(in the rows, 128 means zero)
One turn sends every row of this set to another row. A few are shown first. Where does it send the rows asked after them?
gak: [120  98 161 110 128 137 112 138 135 131 121 127 109 112 126  89 141 140
 163 114 100 138 105 158 117 117 105 132  98 116 145 136  99 129 109 116]
puba: [113 103 104 111 110 125 175 148 148 143 121 128  98 161  81 112 136 138
 116 126 132 132 116 123 124 162 129  93 132 102 138 121 103  93 140 144]
Fabo: [113 126  91 114 130 101 155 141 136 147 145 144  81 136  83 106 125 147
  94 132 121 143 105 127 109 139 156 115 129 114 141 116 127 101 129 138]
minaz: [133 121 145 108 135 134 102 142 158 117 129 133 123  91 124  87 141 127
 136 135 110 138 152 142 107 114 104 131 125 104 130 144  90 111 131 118]
poz: [139 107 132 113 134 141 113 141 148 152 141 128 100 120 126  97 129 152
 166 137  78 153 135 151 132  98 113 147 133 110 134 140  80 122 141 122]
sukep: [121 154 137 114 130 131 144 141 155 151 121 132  82 172 142 150 136  98
 136 166 142 155 111 142 118 142 139 147 133 130 121 120 126 144 114 115]
Tani: [ 96 119 142 122  90 151 124 175 168 181 128 141 122 106 115 123 133 143
 146 113 105 120 104 128 129 120 126 156 128 116 153 121 123 126 123 154]
pugev: [104 121 108  98 119  96 175 130 132 155 117 118  84 150  92 115 164 145
 116 125 126 155 132 118 115 126 139 101 138 132 134 118 110 112 114 153]
Leku: [111 103 119  85 139 143 159 133 165 143 187 135 154 149 128 128 157 113
 128 120 128 140 115 133 121 131 128 138 115 115 129 123 109 174 103 115]
buli: [139 151  97 116 150 118 126 141 159 147 140 138  97 164 137 151 133  83
 141 162 141 139 115 159 126 146 121 115 117 126 119 106 117 130 134 121]
Sumam: [101 140 167 113 124 110 122 145 151 167 144 129 139 114 104 142 146 133
 110 143 131 137 133 124  86 115 131 111 150 138 151 110 124 122 151 170]
zukef: [129 121 149 121 129 137 168 124 169 154 145 132 100  97 106 118 126  93
 125 129 136 142 109 115  97 158 123  91 130 113 131 146 109 182 162 128]
parag: [120 125 138 106 131 137 157 142 154 175 164 127 112 108 112 116 138 111
 110 153 121 145 109  89 116 152 116 111 132 129 143 118 126  59 122  98]
gof: [114 106 138 109 130 143 176 124 156 169 138 134  84 121 126 120 138 112
 136 142 115 145 107 135 109 139 119  85 128 126 125 146 131 203 141 128]
kimem: [ 88 114 158 118 148 148 131 151 142 169 129 142 131 135 110 129 118 141
 112 143 129 136  82 170 105 140 142 108 135 127 172 120 134 129 136 163]
Lizil: [106  76 144  97 152 170 117 138 145 156 117 122  83  97 128 121 134 105
 157 169 122 159  95 121 131 135 129 124 125 105 127 145 116 127  94 124]
Rori: [113 106 118 108 132 136 152 136 149 143 202 128 153 152 123 137 142 125
 135 128 132 147 121 122 114 125 129 144 128 130 121 126 107 167 133  98]
pivi: [140 148 143 108 124 108 131 131 173 147 133 116  99 161 128 155 145  76
 147 139 148 135 101 129 119 159 133 134 123 119 118 105 101 130 129 131]
vibi: [102  95 140  89 145 149 168 127 150 179 137 113 108 134 126 110 154 119
 126 153 117 138  92 122 138 154 117  96 142 137 136 127 130  74 103 105]
Bor: [116 102 157 113 154 136 100 137 157 146 142 121  97  79 100 122 136  91
 166 156 125 143 117  86 122 136 128 116 130 117 115 129 106 105 128 117]
pif: [109 131 106 115 134 132 105 145 152 164 124 122 140  76 118 121 145 117
 132  99 135 135 106 153 123 117 125 132 132 134 161 125  99 113 125 171]
Kug: [116 110 125 102 124 144 140 154 157 191 145 129 135 147 114 153 139 138
 129 149 106 141 123 154 122 118 109  97 139 113 161 105 102 127 158 188]
devu: [108 118 122 103 161 150 158 130 165 132 183 136 162 143 115 122 143 109
 130 124 144 148 127 132 122 139 137 136 132 129 131 133  98 161 125 103]
karur: [130  90 106 105 143 150 109 148 136 169 152 127  86  93 124 141 136 103
 169 172 104 162 126 107 130 114 100 109 111 112 123 121 105 119 121 125]
filen: [139 112 108 118 139 121 153 118 153 168 167 128  90 104 120 128 127 107
 129 144 116 148 112 132 105 133 121  86 136 125 119 141 116 187 172 130]
Led: [133 107 103  83 139 129 155 122 140 195 168 106  99 118 132 129 153 119
 110 156 104 163 101 114 128 130 117 112 141 131 140 118 115  76 112 122]
pules: [ 88 108 109 127 120 148 115 163 147 164 118 122 134 113 129 124 140 151
 146 139 123 122 136 156 132 105 114 126 165 144 125 139 125 115 148 144]

filen goes to zukef
pif goes to Tani
Now these:
buli goes to pivi
karur goes to Bor
Kug goes to Sumam
pugev goes to Fabo
poz goes to minaz
Led goes to parag
Leku goes to Rori

